In the rows, zero is written as 128.
Each path below is one point turned by a fixed rotation once a step. After each direction that follows a path, write how fast that rotation turns it, in degrees a step (0 if it stays still).
Each turn is a multiple of 5 degrees from 10 to 175, or 0.
Each row of a path follows its step; steps can be skipped.
path 1
step 0: [120 122 130 136 130 123 126 138 131 131 142 133 116 126 130 132 134 123
 130 133 127 127 127 130 126 123 128 127 126 131 126 128 127 132 128 129
 132 137 134 130 123 131 125 128 117 127]
step 2: [124 132 127 118 125 130 134 133 124 127 129 132 128 131 124 129 127 122
 128 122 128 121 123 135 125 144 127 127 135 130 135 128 133 126 123 129
 131 128 131 127 122 127 129 137 115 129]
step 3: [119 131 128 121 134 129 128 135 129 128 134 127 123 119 125 136 129 127
 134 134 130 127 123 131 125 127 127 113 124 129 125 126 123 131 125 121
 132 125 136 126 130 132 131 136 124 134]
step 4: [125 134 126 120 123 133 132 128 126 127 131 117 120 115 129 125 127 133
 132 127 124 135 128 134 127 127 138 123 129 134 132 123 126 132 124 132
 126 123 122 122 128 127 126 122 124 123]
step 5: [119 140 121 130 124 133 129 127 126 123 130 132 125 129 126 131 125 132
 129 122 115 124 116 130 134 134 136 134 134 132 132 130 133 128 128 130
 128 119 128 125 129 129 128 135 129 132]
step 6: [126 132 126 127 132 129 126 125 133 132 127 136 131 122 125 143 122 129
 131 126 129 134 118 128 134 123 129 122 122 124 131 123 132 126 116 125
 132 121 133 128 130 134 134 125 132 131]
step 7: [123 129 131 128 122 132 127 127 130 128 127 125 125 118 134 126 126 124
 118 124 126 134 131 133 128 130 130 129 133 126 131 124 122 130 120 123
 126 118 126 125 127 131 140 115 138 124]
step 8: [120 128 124 137 120 135 117 129 125 125 130 128 123 137 131 121 124 126
 126 119 124 127 120 124 130 123 130 134 130 129 126 121 123 133 121 131
 127 125 133 134 131 129 132 132 134 126]
step 9: [124 131 133 134 130 128 126 124 131 141 125 131 136 137 132 130 130 129
 127 125 132 130 127 126 131 122 137 130 118 127 121 123 130 130 124 129
 140 121 133 127 129 133 130 125 126 119]
step 10: [131 132 136 131 120 132 126 130 127 135 127 128 134 123 131 123 127 132
 120 119 133 130 129 127 121 132 126 139 130 122 130 128 128 135 127 115
 134 131 131 123 121 128 134 123 128 126]
step 11: [124 135 131 131 126 134 126 133 130 120 129 123 127 137 126 121 123 128
 131 136 133 120 125 121 122 126 122 135 123 125 133 124 120 132 126 127
 138 133 131 134 125 126 136 130 131 127]
step 12: [130 135 130 132 123 134 135 129 123 133 123 123 127 130 127 127 132 131
 122 137 137 125 132 119 133 122 123 127 120 132 119 121 131 131 126 131
 136 125 127 123 131 125 129 128 119 121]
Directions:
[127 130 127 131 129 127 129 126 125 129 125 129 129 130 126 127 128 131
 128 127 126 129 129 130 130 130 130 129 128 127 126 128 132 129 127 131
 128 129 129 129 131 128 126 128 126 128] => 95
[130 128 127 126 130 128 129 126 128 130 125 127 128 130 127 127 127 127
 129 130 128 129 130 127 127 127 129 125 125 129 131 124 128 129 128 128
 131 126 128 128 129 130 126 125 129 128] => 135
